Rows are one point carried round by a steady rotation, each followed by how many steps it has turned.
The counts run from 0 to 1000.
[ 35 -23   6  39  29   3 -32  32  29  28   4   2 -50 -17  -8  11 -28 -25
   7  54 -14  16  22 -37 -21   4  36  -5   4  41 -22 -17  -6  -9 -32  -5
   8  -6 -13  24 -17   0 -18 -38 -20 -37  10   8  28  34  -3  10  28  15
 -36 -17   9   8  10  43 -56  39 -19 -12 -50]  139
[-17  10  14  28  19 -20 -37   8  11  -8 -23  13  20  -3  -3   3 -68 -45
   2  58 -34  30  39 -39 -42  37  33 -26  20  -6 -28  -7   1 -29   3   7
  24   6  19  23   1   9  -8 -25 -25  -7  28 -23  27  28 -17   1  21  20
 -14 -10 -52  10  -4  16  -3  46 -51  16  -3]  463
[  8   3  -7 -17  45   2  11  -5 -13  38 -18   6 -33 -10 -41  52   6 -22
  44  52  -3  27  23 -25 -36 -19 -29 -45 -11   7 -27  14 -26   1 -50  26
  26   1 -23  39  -7 -25 -21 -28  23 -29 -15   2  27  20 -26 -22  -3  25
  -1  -3 -23  -8 -28  -3 -27  -1 -56  -8 -28]  832
[-34  32  34  47  16 -40 -19  26  34   3   6  21   6  -5 -24   5 -44 -38
  27  28 -14 -28  15 -20 -28  27  -6 -16  17 -13 -11  -6   6  18  -9  -8
  29  -9  23  69  21 -67 -28 -31 -27 -23   8 -12  14  13  -4   6  21  -1
   6 -36 -22  -1  14  22   6  38 -24  34   6]  193
[-22  38   0  -6  49 -20 -24  31  -5   9 -28  17   3 -18   4  21 -17 -51
  19  41 -15  14  69 -23 -18  -3 -38  15 -23   9 -15  32   7  -5  -7  17
  17 -23  -1  53 -35   0 -44 -25   5 -15  22 -19  45   3  -7  -9  -1  31
 -10 -32 -40  19 -12 -19   4  13 -33   3  20]  867
[ 10  -2   4  55  57 -20   0  18   1   3 -19  22  -5 -25  25  24  -6 -49
  30  37 -27  13   8 -31 -10   1 -17 -22  -5  32 -20   7 -39  31 -15   9
 -21 -14  -8  31 -28 -70 -36 -33  43 -10  -7  16 -13  11 -29  26   1  -5
  17 -41 -28  19 -46 -23   3  18  -1  30  21]  584
[-17 -26 -24  63  34  12 -13  35   6   0  12   7  11 -32 -19 -13  19 -50
  19  24 -47  26  14 -19  36  -7 -25  -3  -9  22  -8  14 -22 -23 -44   6
 -22   3  26  43 -18  -7  12   7 -61 -30  17  -9  45  22  10 -27  -8  19
  24   7 -26   2  18 -12  -4  21 -14 -21 -31]  676
[-25  13 -24  -5  30 -24  -2  12  -5   7  -6  42 -40  -1 -22  20 -32 -51
  24   9 -27  35  11 -50 -63  36 -28  -3 -10  12 -16  -4  -3 -26 -41  -4
   8 -22 -21  37 -37   4 -17   3   5 -16  25 -23  13  18   3  -2 -33  42
   1 -40 -28  30  12 -11   4  -1   4  41   5]  545
[-16 -14  -6  33 -13   5  -5  27  20  15  18  25 -12  -1 -31  -4 -26 -28
  32  38 -36   5 -30 -35 -28  46 -13 -34 -10   7  -3   8   9  -7 -47  -7
  14   8  15  44   9 -38 -41  15 -40 -28   5  16  13  44  -3 -22  14  14
  41  -6 -50 -15  12  11  -2  20 -38 -28 -19]  3
[-17  21  15   3  35 -40 -36  10 -11   0 -23  13  -3 -12 -42  -5  24 -45
  12  16 -30  23  17 -12 -25  47  17 -17  32   4 -44  18   1 -47 -19 -10
 -12 -26  14  26  -9   3 -27  20 -14  -6  27   7  35  28  40  16 -33 -46
  -2 -46 -50  13 -19  -3   1  35  16  33   7]  215
[ 12  28  -8  53  28 -38 -26   6  20   3  18  32 -83 -31  16  31 -18  -2
  12   1 -21  17 -25  -2 -43  44   3   0  -7  23  -3  -2 -37   9 -47   9
  -7 -36  12  53   5 -15 -20 -16  24   0   3  53  -3  29  22  36 -30  14
  21 -30   2  15 -15   3 -13 -20   4 -16 -26]  943
[ -2  57  -3  31   7 -58 -15   2  31   4 -34  32  10  -5 -25  34  23 -18
  33  25 -21  22  15 -19   5  -5  -8 -28  16  -9 -39  20  -2 -41 -18  19
  11 -24  19  50 -35  13 -12  26 -15  -7   7 -15   0  54  21  21 -29  22
 -13 -57   8  12 -28 -23  11  33  -7  18   8]  296
[  7   7   0  36  52 -32 -27   7  19  18  -6   2  -6 -20   4  31 -19  -3
  11  46 -26  22  31 -15 -21  -5  50 -11  41  46 -20 -21 -31 -12 -21 -12
 -11   6  35  26 -30   3  28 -44   3 -32  19   6  22  48  12  47  -3  24
 -39 -18  25  -6  -5   8  -8  -5 -14  21 -24]  848
[ 17  15 -10  79  30 -49 -11  29  -6 -38  -1  45 -46 -49 -15   9  25  -7
  15   4 -32  28  34  -3  -8  27  -5 -24  22  38  -8  -1 -44   1  -8  28
 -13 -47  36  42 -21 -23 -14 -10  17 -10   6  13 -14  14   9  19 -34  34
   9 -32   1  35   7 -10  22   0 -13   9  12]  162
[  7  -7  39  25  33  -2  10  13 -22   2 -12  -5 -17 -40 -25  18  -8 -57
  33  47 -39  15  37 -15 -35   6   1 -58  28  17 -27  11 -43  19  -1  29
   2   3 -11   5  -2 -45 -34 -19  39 -33  23  20  24  10 -36 -15  10  10
   4  24 -47  -9 -12  -7  -8  10 -57   8  -7]  44
[  6  21   2  42  35 -29  11   4  36   8  34  -6 -22 -16  10  47 -56 -34
  33   4 -39   0 -22 -35 -41  21 -10 -16   0  33 -15 -22 -26  23 -44 -15
  -4  16   8  44   5 -42 -26  -9   8 -25   5  19   8  25  -9  47   0  -6
   5 -28  18  13 -18  18 -31 -12  20  32 -32]  935
[-12  18   8  43  30  -7 -27  46  10 -19  12   8   8  -8 -25  -3   1 -49
  18  43  -8  18  68 -16  13   8 -16   6 -15  24 -12  24   6  -4 -12  -1
  29 -33  12  51  -4 -33 -28 -36 -24 -12  12 -14  48  -3  -4 -12  24   8
 -17 -33 -42  10  23   8 -23  52 -44   0  -4]  873
[ 12   1   8   4  30 -49 -18  31  25 -23 -15  23 -20  -9 -47  -3 -47 -31
  15  25   1  26   1 -17 -32  23  20 -11 -14 -25 -26 -15   9 -30 -32  21
  71 -34  -2  46  19 -28 -23  31 -12 -11   1  -3  31  35  22  33 -14  -6
 -11 -45  -9  26 -31   6   7  26  -1  17  11]  376
[ -3   5 -12  33  67  26 -23  45  23  14  -1 -37  10 -27  13  -7   5  -6
   8  41  27  22   1 -18  22 -31 -17  26 -17  11 -25  20 -21   7 -38  15
  -5 -20  24  53 -13 -31  13 -16 -26  -3 -29  -1  46  49 -13  -3  -3  -3
   6 -16 -24  -8 -45  -1  -9  28  -6 -21 -45]  488
[-13  30  10  19  47 -43 -16  -3  -7   4  -8 -16 -13 -35   6  32 -16 -38
   6  24 -23  -3  22 -36 -34  25  -3 -36  16  37 -30   1 -31 -14   3  31
   3 -19 -14  39 -45   7 -19 -41  20 -17  19   8  30 -35   3   7 -50 -21
   9  -6 -31  16 -43   3  20  22  -5  44 -50]  80
[-22  13 -41  -7  26  28  -6  20  -7  27   4  -9 -14 -20 -26  19  -2 -31
  18  30 -21  26  25 -37 -33  19 -26   0   7  30 -21  17  -8   3 -33  -6
 -17 -14  25  24  -8 -20  -1 -20 -17  -8  -8 -27  40  52 -45 -46  -8  28
   5   8 -51 -32  16  17  -4  16 -60  -2 -21]  319
[-29  -6   5   7  57 -28 -43  39  -6  13 -32  33 -15   5 -25  -3  -3 -18
  16  50  -6  26   7 -32 -30   7  27  -1  18   8   5  -3  11 -29 -29 -11
   5 -37  -1  39 -36 -21   0 -11  11  -6  18  -2  19  47  53  14 -32  15
 -12 -78 -15   3  -8 -27  19  26   4  39  27]  26
[ 24  50  39  27  42 -20   1  31  47 -17  13  -9 -12 -32 -18   7 -37   5
  -7  24   3  19  27   3 -17  21  36   0  33  36 -23   8 -45   0 -18  12
   0 -18  45  50 -11 -26  -5 -15  -2 -25  17  14  35  44  10  55 -15  19
 -24 -28  17  19  22  21  -8   3  23  14 -27]  337
[ -3 -17  -3  52  -2  18  -4  27  10   0   5   5   6  -9 -34 -16  12 -26
  20  41 -15  32   7 -46  31   3 -31 -19 -20  11  -3  21 -13 -37 -39  31
  19  -5 -15  49 -38 -16 -30  32 -37 -18  15  -7  18  33   3 -16 -12  15
  28 -19 -26  18  10  -4 -12  54 -13 -23 -53]  683
[  4  13  -7  13  10  -8  -1  16  20 -16 -16 -16  16 -38 -14  -6 -34 -26
   3  36 -14  21  20 -26 -32  47  16   2  12  33 -50  27 -41 -49 -14   7
 -22   8  39  27 -26  10   1  19 -54 -26  18  -8  23  11   2  22 -32  -2
  -5  15 -37  27   3  39  25  41  10  45 -22]  499
[-18   4  -6  -2  20 -17 -41  32 -23  -5 -24  -4  16  20 -21   7 -20 -19
   3  50 -13  49  17 -52 -28  28  36 -16  15  38   1  -7  15 -47 -15   5
  44 -24   5  27 -44   8 -18 -12   1  -5  13   2  29  40  12   2 -17   8
 -23 -51 -43   2 -40  -5   9  57 -22  26   3]  457
[-45 -19   0  14  26   0 -14   8   3  39  -5  10  11   4 -12  13 -43 -30
  43  62 -40  16  -9 -32 -59 -15   4 -30  31 -11  -4 -14   7   5 -33 -10
   8  21  16  40  -4 -37 -10  -2 -12 -43   5  -3  32  57  21 -19  10  30
  13  -3 -23 -33  -2 -17  19 -18 -44   2  -5]  428
[ -9  17 -27  25  15  -8  -8  26   6   8  10   8 -37 -23  -1  32   0 -50
  17   8 -29  16 -33 -59 -33  32 -21   9   9  33 -15 -11 -12 -29 -38 -10
 -21 -24 -20  23 -60   5 -13  15  18 -14  14   7   3  51  24   6 -62  15
   6 -62  -4  12  -7  -8 -10  15  22  27 -39]  539
[ 12 -23  25  35  28  -6 -17  24  10 -12   7 -21  -3 -15 -21 -26 -28 -21
  17  44 -13  46  36 -33 -31  -3  36 -33  42  -9 -33 -31 -11 -28  -1  18
  25   3  32   4  12 -24 -11  12  -2 -31 -35 -36  26  54 -19   4  21   4
 -17   1 -23  25 -23  22   9  27 -43  -2 -35]  886
[ -6   9  -6  25  23 -52 -12  -2   6  -3 -23  50 -53  -7 -44   0  18  -5
  26   9 -14  36   4 -22  -8  64  -1 -50  -7  13 -23  18 -37 -41 -41  30
   9 -38 -12  41 -10   3 -33  12  -3   6  14   8   2   7  11  16 -47 -10
  32 -26 -35  20  -1   5 -10  25   7  11  -7]  404
[ 13  22 -15  32  25  -6 -24  37  31  24   7  -3 -23 -35  14  25  -6 -39
   7  29 -37   9 -29 -18  -7  12   9  36  -7  46 -32   8   2 -14 -54 -20
 -41  -7  25  35 -45   2 -20  10 -24 -24  23  33  27  66  35  30 -24  -7
 -11 -50  25  -7 -17   9 -15   5  33  22 -31]  532
[-31  32 -21  30  61 -40 -27  22  13   6  12  26   2   7  -4  10 -21  -5
  28   4 -31  18   7 -18 -19  34   3 -10  -7  12   3 -12  -4  26 -45 -10
   1 -17  61  73  31 -53 -19  -8 -20   9  -4 -10  34  35  10  29 -13 -17
  26 -47 -21  -7 -18  -6   4  -4 -13  12  17]  201
[ 23  23 -28   0  15 -16 -10  19  17  36   0  -2 -27 -55 -25  34 -25   5
   1  52 -31   0 -16  -8 -20  -8  20 -19  27  49  -7  11 -22 -11 -19  32
  15 -12  26  51 -34  19  14 -23 -27  -8  22  24  38  40  -9 -23 -43  27
  15  16  21 -35  -1  19  -5  -3 -40 -11 -44]  284
[ -6  21   7  22  19   8   7  11  11  18   6 -11 -32 -45   1  25 -10 -21
  14  25  -6  15 -18 -25 -46   2 -40   1  11  18 -26  22 -56 -11 -35  13
 -11  -8   4  47 -53   3 -10  13  12 -39   1  28  10  39  22  -1 -49  39
  20  10 -13  13 -21 -16  37 -23   6  -4 -63]  116
[-21   6  -3  -9  32 -11  13  17   9   1  18 -24  -6 -17 -38  26 -45 -51
  30  21  -8  -3  21 -52 -49 -19 -46 -14 -19   7 -11  -6  -8   4 -39  17
  32   6   9  49  -7 -43 -30   4 -16 -57 -14 -31  49   7  -1 -19  -6   7
   3   7 -11  12 -15  16  19   9 -25  36 -41]  509
[  7  69 -16  29   4 -12 -19  41  25 -17  14 -16   9 -14   8  21 -34 -45
  -5  14 -35  31 -20 -33 -19  35  22   8  10  13 -15  -7  22 -33 -12   4
  22 -16  38  30 -16  -6  -5  19 -17  13   5  -6  10  78 -16   3 -22   3
 -12 -45 -12   2 -39  -6  -3  33 -12  19 -13]  889
[ -9  46  -9 -11  57 -14 -25  40  21  21   3   1 -33 -49 -12   9 -11   3
   0  30  -1  -5 -15   9 -41  18  13  18  12  17 -16  30 -25  20 -31   5
  -4 -44  36  70   0 -30  13 -29 -10  14  -2  27  38  44   8 -12 -49   7
   8 -19 -30 -34 -12  -6  14 -17  -6  -3 -10]  203
[  5 -13  -2  64  20 -14  -8  14  11  -9   6  45 -48   3  -3  10 -29 -52
  23  24 -20  26  43 -29 -27  55 -21  -5 -23   4 -22  -1 -21  -7 -36  -2
   9 -10 -17  36  22 -27 -36 -28  -7 -21  14  -1  -4   5 -24   9  36  24
   4 -23 -40  35  22  22 -38  23 -28 -10   6]  550
[-11  20 -23   8  35   5   0  10   5  13  -6  13 -58 -57 -13  38   5 -30
  11  29  -2  13  17  -7 -40  13 -55  30 -23  19 -42  40 -39 -14 -42  16
 -11 -37 -17  45 -26  13  14 -16   3 -21   5  19  27  15  -1 -15 -39  35
  -1   1 -28   5  15 -13  -3  -9 -12 -12 -38]  123
[ 18  13  28  52  29  18  11  24  46   6   9 -30  -2 -52  16   5 -49 -38
   2  43 -22  18  14 -16 -30  -7   6   1  33   1 -56  -4 -35   8  -5  22
 -23  20  32  13   5 -42  11  -3  -1 -27 -11 -17  18  62 -48   5  26  24
   1  28 -18   7 -19  23   0   0 -11  -9 -42]  892
